In the data rows, 128 means zero.
Here are some numbered points:
155,115,114,88,149,112,144,167,128,119,99,132,83,102,131,132 0
75,139,105,94,123,115,124,139,117,78,96,126,110,144,94,174 1
101,114,124,86,172,169,164,219,117,104,109,115,110,141,145,126 2
94,146,147,129,149,131,171,146,115,165,159,69,88,143,156,108 3
105,109,129,117,93,152,112,80,88,54,122,125,115,159,86,120 4
123,152,122,132,125,116,130,132,124,98,125,150,153,143,109,124 5
126,124,160,140,139,199,86,118,132,121,151,102,113,126,101,131 6
129,135,141,96,125,158,123,117,120,97,116,134,129,156,128,141 7
123,138,123,175,127,78,101,143,133,144,143,126,135,122,113,132 8
120,140,126,138,128,131,126,125,137,126,139,125,134,121,124,117 9
118,107,124,176,92,98,126,58,125,124,143,114,151,120,108,118 10
142,118,116,96,133,112,135,158,126,126,110,135,101,120,135,135 11
65,142,110,125,136,101,151,96,147,220,152,61,111,128,171,113 12
132,153,130,141,139,135,149,128,150,103,148,147,154,119,110,94 13
125,131,140,139,134,178,113,147,114,101,147,151,132,127,99,114 14
176,122,128,138,107,122,136,151,137,73,110,178,128,123,151,135 15
60,119,116,100,146,132,140,152,102,160,128,109,134,182,150,149 16
163,124,132,132,112,128,140,141,127,88,114,162,124,124,142,131 17
136,128,119,119,133,89,163,132,136,151,127,130,130,128,144,119 18
105,123,132,114,147,145,135,133,124,135,132,113,127,149,133,134 19
127,121,120,130,124,139,111,163,137,60,105,159,111,100,105,152 20
159,124,154,138,136,177,114,126,141,97,137,132,118,120,117,119 21
159,123,160,107,163,112,121,168,107,108,146,144,91,146,127,114 22
150,120,143,126,130,152,109,114,137,117,117,108,116,133,118,143 23
119,158,134,120,132,164,95,112,136,96,130,131,148,154,100,138 24
147,151,124,145,119,127,134,123,164,84,130,147,151,120,118,116 25
137,113,144,112,132,164,125,146,118,122,124,126,106,146,134,134 26
81,150,65,119,93,126,198,76,201,182,109,105,191,100,146,123 27
121,125,159,141,140,216,76,118,131,107,149,109,112,125,95,129 28
102,122,127,124,122,142,100,132,116,154,125,112,116,142,126,152 29
133,113,126,108,134,90,168,124,116,211,138,114,118,137,176,128 30
125,127,119,141,134,99,140,137,138,165,139,126,136,110,138,116 31
151,143,129,152,113,147,119,137,148,85,126,158,151,112,113,113 32
136,139,171,109,145,101,118,135,147,135,165,139,102,158,116,132 33
135,131,103,114,126,96,119,144,145,134,107,116,120,109,120,138 34
91,116,133,141,115,171,86,130,98,124,138,115,119,140,99,119 35
135,105,121,112,131,99,146,128,129,171,115,111,104,124,148,147 36
129,149,122,124,149,89,182,157,145,157,136,128,136,124,147,112 37
115,154,103,184,144,158,93,151,50,57,118,123,150,148,105,127 38
137,130,118,117,137,86,167,128,140,152,128,130,132,124,148,120 39
115,98,121,86,123,110,124,122,99,176,102,105,86,152,155,182 40
146,131,92,104,128,78,121,152,152,139,93,109,114,97,119,143 41
130,108,148,113,149,142,150,126,126,152,155,118,112,120,129,101 42
122,152,123,131,123,116,128,134,124,96,127,149,150,146,103,125 43
129,122,121,134,126,106,120,114,136,148,118,102,119,129,141,149 44
100,133,100,124,115,126,86,168,127,63,93,142,113,108,81,161 45
159,115,139,124,129,134,138,133,135,119,120,136,117,126,146,133 46
110,126,112,150,131,146,128,161,80,125,116,110,115,127,133,139 47
168,136,130,102,152,96,122,182,124,79,123,152,95,120,113,112 48
170,140,160,78,126,183,172,93,103,223,90,141,196,152,246,131 49
113,131,54,192,176,144,125,191,13,115,90,104,164,122,157,131 50
129,114,143,116,151,139,150,117,130,150,155,121,117,121,131,96 51
160,119,145,129,135,153,108,108,138,126,113,96,113,134,115,154 52
121,133,133,137,126,149,116,135,122,114,134,141,128,127,122,124 53
49,163,125,136,111,147,73,101,101,104,148,96,111,180,122,136 54
101,60,90,129,94,37,162,78,97,191,133,103,107,98,130,101 55
127,135,117,125,110,108,142,140,111,101,125,169,128,132,142,130 56
132,112,112,157,140,144,113,140,97,137,118,107,130,113,134,132 57
95,131,122,114,118,109,102,108,139,163,142,130,130,135,116,138 58
157,112,142,86,146,134,163,122,133,224,73,115,157,97,202,155 59
165,104,153,120,135,173,112,135,131,110,124,132,105,117,121,140 60
130,111,121,130,142,112,144,134,141,157,124,119,141,122,136,137 61
133,136,144,87,127,113,164,135,168,144,136,159,137,128,117,122 62
97,82,104,192,94,60,126,49,118,146,174,74,99,75,123,67 63
117,85,123,144,100,118,113,86,106,107,142,111,99,114,95,115 64
96,116,126,138,103,157,86,104,100,99,125,114,110,143,100,141 65
207,139,206,58,187,249,165,83,173,251,5,92,255,47,237,165 66
106,114,168,134,134,184,140,130,85,139,168,153,119,163,158,121 67
123,143,73,160,134,103,145,140,79,126,90,112,172,119,143,133 68
145,125,144,113,122,136,147,99,101,186,143,120,128,167,172,115 69
104,91,108,171,99,73,125,68,119,150,158,88,105,91,124,83 70
121,162,133,128,128,168,86,111,142,91,129,132,150,156,94,142 71
124,131,151,137,170,210,105,167,157,137,117,94,149,163,143,175 72
154,115,146,130,151,146,143,139,142,141,144,126,120,110,142,112 73
136,105,112,159,91,84,140,69,120,147,146,119,144,113,126,89 74
150,136,148,98,127,159,151,111,109,184,101,138,169,139,197,131 75
147,192,122,114,150,146,137,211,162,145,103,184,197,137,115,176 76
142,135,178,109,141,101,120,131,152,138,167,139,102,148,116,125 77
111,157,123,132,117,132,120,122,127,100,126,134,145,139,106,131 78
115,128,122,126,135,114,146,144,127,156,144,136,128,130,140,114 79
148,151,132,160,113,147,118,144,146,54,137,170,152,120,110,104 80
125,164,141,124,133,168,89,111,143,99,130,129,153,155,100,144 81
140,122,113,120,142,38,138,186,106,83,95,172,96,125,132,164 82
117,120,139,194,141,130,140,98,167,141,138,102,184,134,137,141 83
New points follow, each followed by the numbers of its two nearest points above by angle, seen from the average point of the numbered points, nearest first.
113,132,121,124,138,89,146,116,141,181,140,93,119,133,151,123 12 30
136,131,122,163,129,133,123,148,121,86,153,137,120,124,107,102 80 53
141,137,147,93,125,113,165,131,169,132,142,168,133,118,116,117 62 77
108,68,115,156,84,115,108,65,90,99,145,107,89,108,80,111 64 63
135,113,125,114,127,107,141,132,129,164,114,121,114,131,151,145 36 30
127,132,146,139,159,190,106,157,154,130,118,106,151,154,139,160 72 6
92,110,143,141,120,189,81,123,98,120,151,108,108,131,94,125 35 28
147,115,139,90,144,134,157,122,132,211,81,115,158,101,189,157 59 66
129,113,116,139,128,129,112,187,137,21,102,178,97,77,94,153 20 45
121,136,113,106,96,156,133,111,131,109,88,134,128,138,137,165 7 1
95,127,113,115,106,149,56,95,99,118,104,142,132,161,109,173 65 54
167,119,165,103,171,109,122,180,95,105,144,146,81,146,123,110 22 48
144,171,131,141,146,138,155,143,166,82,152,154,166,115,102,80 13 25
116,78,106,128,108,68,152,89,112,163,135,111,111,103,127,111 55 70
158,110,83,133,105,138,171,123,206,167,89,146,202,48,96,132 27 61
149,122,136,122,137,130,136,124,146,145,130,120,120,124,136,129 73 46
151,150,128,143,126,124,140,133,154,93,131,151,147,125,127,114 25 80
85,141,139,157,130,150,90,118,113,146,168,88,91,138,150,113 54 35
171,158,128,149,119,122,146,122,169,62,131,159,160,114,116,111 25 32
102,141,122,132,137,124,133,139,133,146,152,133,130,122,125,112 79 9
145,124,147,107,117,142,151,94,89,209,151,121,131,196,196,106 69 49
140,135,137,129,131,148,122,129,135,104,127,135,124,136,119,131 21 80
109,152,118,133,118,130,121,123,124,99,127,132,144,144,109,130 78 43
127,115,118,136,121,96,114,106,146,166,106,78,119,138,150,164 44 36
135,114,125,113,136,100,159,132,123,191,134,122,119,135,168,123 30 36
111,125,141,119,135,159,125,135,111,128,143,131,112,141,127,125 67 26
139,115,127,116,140,101,158,132,123,195,138,119,115,128,170,127 30 36
133,98,115,135,152,104,157,149,151,176,116,117,151,115,144,143 61 31
151,113,141,93,144,134,157,125,129,200,81,119,157,108,189,155 59 66
150,170,130,107,138,130,145,160,154,144,115,149,133,138,156,146 76 62
113,78,126,168,121,127,115,89,138,95,157,109,108,53,59,82 64 63
100,131,122,119,135,105,148,144,121,165,147,135,126,134,141,115 79 30
136,115,125,115,136,103,150,131,126,178,135,124,121,135,159,129 30 36
149,122,142,136,141,142,139,139,142,130,146,138,123,112,134,107 73 51
80,112,128,140,85,171,62,91,85,78,125,113,102,150,88,148 65 4
109,55,96,133,102,41,164,73,103,179,138,103,102,91,127,102 55 70
136,102,105,165,84,81,144,53,112,150,147,118,144,111,123,81 74 10
155,149,124,147,122,116,127,138,158,106,118,142,151,120,129,133 25 32
43,172,122,142,109,153,68,98,97,105,148,87,109,184,125,136 54 65
146,121,140,129,139,133,140,133,141,137,137,131,124,116,135,116 73 51
106,130,123,124,149,86,142,113,136,185,142,80,115,131,152,124 12 30
144,179,122,113,148,142,147,166,186,161,107,129,161,137,164,154 76 66
